190 -11 202 404
-255 42 -121 -322
-12 97 -1 -91
72 65 -64 31
83 -198 360 570
55 66 -40 41
-169 -219 340 321
59 11 -125 -12
-154 -20 -116 -188
-166 -187 278 243
-69 -334 513 630
442 221 -72 185
=>
-69 -334 513 630
83 -198 360 570
-169 -219 340 321
-166 -187 278 243
190 -11 202 404
-12 97 -1 -91
55 66 -40 41
72 65 -64 31
442 221 -72 185
-154 -20 -116 -188
-255 42 -121 -322
59 11 -125 -12

-371 122 372 202 -98 31
-97 -59 -401 -71 -20 -110
-105 -125 -190 -80 107 -179
-42 -219 407 -224 131 -13
297 -38 618 142 -34 -66
380 -464 414 24 86 33
338 -326 86 92 67 -77
-218 188 -160 -60 151 -99
-110 -50 -49 177 139 -24
-211 60 481 1 84 1
-2 168 -423 9 -229 -124
=>
297 -38 618 142 -34 -66
-211 60 481 1 84 1
380 -464 414 24 86 33
-42 -219 407 -224 131 -13
-371 122 372 202 -98 31
338 -326 86 92 67 -77
-110 -50 -49 177 139 -24
-218 188 -160 -60 151 -99
-105 -125 -190 -80 107 -179
-97 -59 -401 -71 -20 -110
-2 168 -423 9 -229 -124

-143 -334 -4 -215 161 707 8 -49
6 -426 105 -135 141 719 67 -42
163 -486 212 -32 108 673 116 -29
242 -502 258 21 87 623 140 -22
86 -462 163 -82 126 704 94 -36
-70 -384 55 -178 153 722 38 -46
318 -508 296 79 64 556 157 -16
-210 -277 -56 -249 170 676 -20 -52
=>
318 -508 296 79 64 556 157 -16
242 -502 258 21 87 623 140 -22
163 -486 212 -32 108 673 116 -29
86 -462 163 -82 126 704 94 -36
6 -426 105 -135 141 719 67 -42
-70 -384 55 -178 153 722 38 -46
-143 -334 -4 -215 161 707 8 -49
-210 -277 -56 -249 170 676 -20 -52

110 45 357 -193 -437 201 272 222 234
-109 -61 -415 253 353 -242 -351 -439 -400
-88 230 -84 -180 -42 -73 57 148 22
-275 -316 -520 -381 -247 -252 -294 617 562
=>
110 45 357 -193 -437 201 272 222 234
-88 230 -84 -180 -42 -73 57 148 22
-109 -61 -415 253 353 -242 -351 -439 -400
-275 -316 -520 -381 -247 -252 -294 617 562

310 152 -118 -348 -34 88 134 -70 4 -121 63
384 204 -52 -75 -138 167 -37 -108 170 -51 47
-92 315 50 -120 343 491 -500 -180 -53 -158 -125
-299 294 169 -18 166 333 -677 -608 -197 -314 -190
72 485 193 71 134 393 -339 -475 -200 18 3
=>
72 485 193 71 134 393 -339 -475 -200 18 3
-299 294 169 -18 166 333 -677 -608 -197 -314 -190
-92 315 50 -120 343 491 -500 -180 -53 -158 -125
384 204 -52 -75 -138 167 -37 -108 170 -51 47
310 152 -118 -348 -34 88 134 -70 4 -121 63

-267 -298 0 -130 132 -323
-306 -428 -120 -330 430 -605
516 664 -196 -169 -284 -122
-112 -249 -334 -385 445 -407
-74 -182 -214 -247 259 -252
-278 -231 93 -57 79 -308
=>
-278 -231 93 -57 79 -308
-267 -298 0 -130 132 -323
-306 -428 -120 -330 430 -605
516 664 -196 -169 -284 -122
-74 -182 -214 -247 259 -252
-112 -249 -334 -385 445 -407
---
-21 -94 -1 422 -430 -334 -29 297
-162 -75 -454 255 283 -228 82 12
261 -132 199 203 -379 -247 103 -165
-69 44 -77 60 -193 97 169 -119
-75 206 -240 4 289 -243 -380 11
9 -72 26 -401 -404 102 386 31
145 372 -99 -551 -186 -342 -155 -15
123 -72 503 -140 -780 -282 247 389
200 161 173 -644 772 200 170 -197
105 277 85 54 -46 -321 -108 -258
=>
105 277 85 54 -46 -321 -108 -258
200 161 173 -644 772 200 170 -197
123 -72 503 -140 -780 -282 247 389
145 372 -99 -551 -186 -342 -155 -15
9 -72 26 -401 -404 102 386 31
-75 206 -240 4 289 -243 -380 11
-69 44 -77 60 -193 97 169 -119
261 -132 199 203 -379 -247 103 -165
-162 -75 -454 255 283 -228 82 12
-21 -94 -1 422 -430 -334 -29 297

76 23 97 128 199
-239 5 -270 -230 -392
-282 -21 -339 -311 -525
-298 -15 -341 -332 -552
-210 13 -240 -176 -314
586 -348 351 -64 -379
-408 227 -294 117 270
-524 310 -384 163 387
613 -358 335 -91 -384
401 -243 204 -40 -281
=>
401 -243 204 -40 -281
613 -358 335 -91 -384
-524 310 -384 163 387
-408 227 -294 117 270
586 -348 351 -64 -379
-210 13 -240 -176 -314
-298 -15 -341 -332 -552
-282 -21 -339 -311 -525
-239 5 -270 -230 -392
76 23 97 128 199

-636 -346 -335 191 -54 420
-780 -336 -300 233 -139 325
-608 -348 -269 209 -44 401
-736 -342 -482 160 -102 436
-502 -353 -108 243 7 377
-633 -350 -616 91 -36 556
-626 -346 -179 244 -59 349
-657 -345 -241 227 -73 362
-658 -346 -377 180 -66 427
-713 -341 -318 213 -100 369
-621 -347 -240 221 -52 380
-644 -345 -231 228 -66 364
=>
-644 -345 -231 228 -66 364
-621 -347 -240 221 -52 380
-713 -341 -318 213 -100 369
-658 -346 -377 180 -66 427
-657 -345 -241 227 -73 362
-626 -346 -179 244 -59 349
-633 -350 -616 91 -36 556
-502 -353 -108 243 7 377
-736 -342 -482 160 -102 436
-608 -348 -269 209 -44 401
-780 -336 -300 233 -139 325
-636 -346 -335 191 -54 420

-157 696 192 -117 136 668 -422 196 159 -40 221 -437 -42
-136 104 285 -58 516 -7 121 -122 334 -439 649 73 -427
7 9 -154 -224 -257 -268 399 -106 -193 187 -139 312 -33
=>
7 9 -154 -224 -257 -268 399 -106 -193 187 -139 312 -33
-136 104 285 -58 516 -7 121 -122 334 -439 649 73 -427
-157 696 192 -117 136 668 -422 196 159 -40 221 -437 -42

-10 -21 -79 -263 102 -81 100 -29 -34 -307 -305 -116 -226
-118 504 175 149 -106 169 49 169 16 25 12 -46 52
114 562 422 630 -273 202 97 534 237 46 276 220 197
71 84 95 -8 -424 116 -8 86 -105 -1 -98 16 -72
-180 144 -93 -111 -195 -262 -62 -11 -149 110 -139 -136 3
168 41 -62 -112 -108 22 28 -37 -47 -1 34 64 -28
-432 315 -22 -91 27 -227 -207 -5 -67 -186 -233 -182 -88
=>
-432 315 -22 -91 27 -227 -207 -5 -67 -186 -233 -182 -88
168 41 -62 -112 -108 22 28 -37 -47 -1 34 64 -28
-180 144 -93 -111 -195 -262 -62 -11 -149 110 -139 -136 3
71 84 95 -8 -424 116 -8 86 -105 -1 -98 16 -72
114 562 422 630 -273 202 97 534 237 46 276 220 197
-118 504 175 149 -106 169 49 169 16 25 12 -46 52
-10 -21 -79 -263 102 -81 100 -29 -34 -307 -305 -116 -226

-206 -535 173 -7 380 -125 -78 149 100 8
-153 91 -19 -16 187 373 40 -79 48 -35
281 234 288 -34 -602 43 -107 17 -13 -145
=>
281 234 288 -34 -602 43 -107 17 -13 -145
-153 91 -19 -16 187 373 40 -79 48 -35
-206 -535 173 -7 380 -125 -78 149 100 8

-119 324 -23 -31 334 584 -74 47 -87 19 -30
-41 359 -134 -136 364 706 -51 121 -59 -66 -94
191 -243 -19 -16 -285 -428 93 11 105 54 18
123 -14 71 52 -217 -64 -55 -1 -1 29 116
=>
123 -14 71 52 -217 -64 -55 -1 -1 29 116
191 -243 -19 -16 -285 -428 93 11 105 54 18
-41 359 -134 -136 364 706 -51 121 -59 -66 -94
-119 324 -23 -31 334 584 -74 47 -87 19 -30

345 187 488 -84 71 214 -198
313 -109 -309 144 -337 -309 -308
-144 -302 167 268 48 84 -45
-475 -340 280 231 293 225 187
192 -32 -449 -2 -181 -334 -99
419 -142 -733 264 -499 -538 -364
71 82 63 -148 452 212 203
211 119 -345 -158 604 74 192
90 309 353 -171 71 175 23
-311 -227 57 222 592 229 337
-158 -232 292 131 164 188 55
=>
-158 -232 292 131 164 188 55
-311 -227 57 222 592 229 337
90 309 353 -171 71 175 23
211 119 -345 -158 604 74 192
71 82 63 -148 452 212 203
419 -142 -733 264 -499 -538 -364
192 -32 -449 -2 -181 -334 -99
-475 -340 280 231 293 225 187
-144 -302 167 268 48 84 -45
313 -109 -309 144 -337 -309 -308
345 187 488 -84 71 214 -198
